The rows of A fall into 3 groups, which share some directions, and each row is roughly a mix of its group's hidden directions.
A:
[[ -5   5  12  -5  46 -33 -16  48  18   8]
 [  4 -25  -4  -2 -26 -19  -7  61   8 -27]
 [ 31 -33  -4  22  -8 -42  -3  23 -37   5]
 [-42   6  23  32 -11   6  34 -35  12  18]
 [ -2   8  12   4  74   8 -20   1   3  15]
 [  3  44  22  13 -23  -1  44 -28  23  -2]
 [ 35  16   2  -8  32  -2   4  -3 -50 -35]
 [ 16 -21 -12  38 -47   4  21  -2 -34  16]
 [ 12  34 -33 -11 -17  -2  15  15 -27  49]
 [ -1  -1  12 -22 -34 -26  -5  43  32 -30]
 [-17  30  34 -11  -4 -24  -7 -23  41  32]
 [ 17  29  10  27  18  -2  25 -27 -51   9]
 [ 37 -34  27  25  12 -14   4 -37  24 -14]
 [  2  35  21   9  -8  17  27 -11 -56  17]
 [-15  -3  18  32 -29 -53  -9  22  -3 -24]
 [-46 -20  42   1  17  -7   7 -26 -12  28]
 [-19 -13  36  37 -10 -27   9  11 -26  38]
 [ 26 -36 -23   6 -30 -46   3  12  -2  25]
 [  5  19   4  17  36   5  -8 -45 -14  46]
 [ 24  36  18 -30  44 -22  -3 -23  11 -13]
 [ 18  32   2  22  -8 -36  18  53   5  -8]
 [ -2  13  41  23  34  10   0  16 -40 -28]
 [-17  -3 -32 -17  24  15 -16  16 -45  37]
 [  6  24  17  43   5   6  42  16  39   0]
 [ 39  31  10   5 -31 -10   3  46 -19  13]
 [-37  46  12  11   0  20  28  -3 -34  17]
 [ 36 -23 -33 -10  12 -41 -17  28  -6  20]
 [ -1  63  13   0  12  19  35  -4  -3  22]
 [  8   2   1 -54 -13  16 -20  20   6 -45]
 [-29 -30  26   9 -32  21   4 -15 -47   0]
 [ 21   6 -21  31 -21 -21  -3  58  12   9]
 [  7  33  21  23  38 -12  17 -24 -36  21]
 [ 14 -26 -27   8 -41 -21 -19  42 -19   8]
 [ -9  15  23  -3  36 -47 -12  35  20 -15]
 [ 28  35 -35   8 -33 -17 -18 -27   7 -24]
 [-12 -34  22 -24  43   2 -10  -9 -39 -22]
 [-15 -38  42 -30 -23 -17 -10   4 -18 -28]
 [-59 -17  26 -18 -20  27  -6 -19  -5  -3]
 [ 22  18  -5  -9 -63  -2  24  13 -18  20]
 [ 20   4 -48   7   1  47   0 -38  -4   4]
 [-20 -17 -23  32  19   7  -9  20  23  52]
 [ 19 -25  -3 -24  20   1 -45  46 -11   9]
 [-20 -37 -15  -1  16  42  -6 -41 -20  13]
 [ 16 -47 -22   3 -19  14 -47   0   0  24]
 [-39   5 -17 -32 -32  33  -3 -25  14  23]
 [-15 -24 -30  16 -31  44  13  15  -4  32]
 [ 14 -32 -33 -20  26  -3 -47  12  13 -20]
 [ 14 -22 -35  -7  33 -11 -26  12  -2  48]
 [ 23  -5   2 -36 -13 -37   3 -34 -33  26]
 [ 32   8   1  26 -57 -19  21  11 -17 -10]
 [-13 -45  24 -19 -45   3  -6 -11 -21 -22]
 [ -6 -24  15  18 -34 -21  17  47 -25 -21]
 [ 29 -49  16   9   7 -35  12   9 -32  12]
 [-17   9 -10 -11 -53  -9  26 -21  12  40]
 [ 19  -9  53   6 -13   2 -19  43  -7 -25]
 [ 19 -20   0 -17 -29 -17 -13  46  -1 -44]
 [-49 -28   0  30  -9 -13   2  -8  35  26]
 [ 17  41  23  39  20  18  12  -1  -5 -38]
 [-54 -32  -8 -21 -28   0 -29  15  -3  10]
 [ 46 -30 -11   6  48  -3  -1  29   3   3]
 [-37  -1  19 -35  42  30 -23   9   4   9]
 [-32  -1 -12  27  25  17   8 -14  20  53]
 [ -1 -61 -16  -5 -34 -28 -10  -4  16   7]
 [  2  47  24  -3 -32   2  13  45  -2  18]
 [ 23 -15  36  41  18 -11   6   3 -18 -42]
 [ 18  36  13   5  42 -33  11  33 -16 -14]
 [ 50  34   0 -17 -33 -10   5  32   1 -12]
 [ 38 -12 -39  -9 -18 -32  10   4  -1  41]
 [-15  12   0  -1 -35 -14 -16  58  16 -26]
 [-24  13 -23   0  38  10 -26  29 -43 -14]
 [ 10  18  23 -23  12 -43 -28  29  34   1]
 [ 12  -9  33  33  16  -5  19  25 -52   1]
 [-42 -48 -21  20   5  -5  -9 -30  -2 -21]
 [  1   9  12  20 -15 -21  38  42 -30 -31]
 [-16 -13  23  55   5  -1  11  -8 -39  25]
 [ 28 -11 -35 -13 -21 -33  -8 -21  45  -1]
 [ 17  12   6  48 -14 -22  34  36 -10  18]
 [ 14  10   0 -33  -8   7  11 -32  26 -55]
 [ 40   5  -7  24 -44 -31   8  18   6 -29]
 [-17 -26  39   4  15   6  -5 -27  36 -39]
 [ 12 -10  36 -38 -48  16  -5  27   1  -6]
 [ 37   6 -31  25 -24   2 -18  -6 -45 -18]
 [-16  38  52   7  27  14  25  -8  -4 -15]
 [-13   0  33  -4 -21 -42   9  48  11 -17]
 [ -1 -14 -41  43  -5  36  20  -5 -22  20]
 [-41  -8   2   1 -31  -5  15 -20  48 -25]
 [-55 -34  12  -6 -28  13  19  -2  25   3]
 [ 39  -5 -36 -20 -28  26 -17  -7   3 -36]
 [ -2   3 -26  45  -8 -10  25 -26 -45  11]
 [-12 -34  15  21  24  33 -12   7  24 -44]
 [-33  32 -10 -31  22  17  13 -17  27  36]
 [ 14  -6 -32 -23  -9 -42 -11  25 -19  40]
 [-21 -28  -1  35 -52 -18  11   6   3  27]
 [ 31  -2 -55  -1 -31   9   6  -4  -6  34]
 [-30 -11  26 -28 -17 -11  24  22   9 -48]
 [ 26 -24  -5  37  17 -23 -14  17 -13  47]
 [ 19  22   3 -15  12   2  24 -48  30 -36]
 [ 22 -45   0  22  35 -10 -15 -32  -6 -28]
 [  2  34  22  52 -11 -21  25   2  16 -23]
 [  6  -9   5 -29 -52  14   5 -25  -7 -42]
 [-37   5 -18 -39 -16  34   0 -18  19  32]
 [ 10 -64 -22  -8  -1 -24 -17  22  14  12]
 [-13 -35 -26 -15  31  11 -28 -11 -27 -38]
 [-44 -24  29  22 -13   6  23 -24 -22  26]]

Here is one row of each group, with its name. Which group are the others in?
[-16 -13  29  43 -10  45  26  -4  -4 -18] : Q
[ -5  23  20 -21  14 -34 -16  26  51   6] : D
[ 39  31  -3  27  -3 -14   9  28 -35  28] : K

[-39 -16  -2  17   0  13 -21  27  45 -30] : Q
[  6 -47 -36 -14  -7  29 -38 -13  -9 -11] : Q
[-37  25  39  -9  17   8  -8   9 -47  -6] : Q
[-33 -20  10  27 -28  12  45  -1 -32  -4] : D
[ 37   5 -17  43   0 -18 -13  30 -25  28] : D
[-30  -9  18  -5  -4  63  16 -26  -4   4] : Q
[ 38  42  20 -23  -4   0   0  27  19 -33] : K
[-15 -36  -9  31  -5  -4  17  53 -24  -7] : D
[-57   1 -11 -42 -15  30   1  -4  -7   7] : K
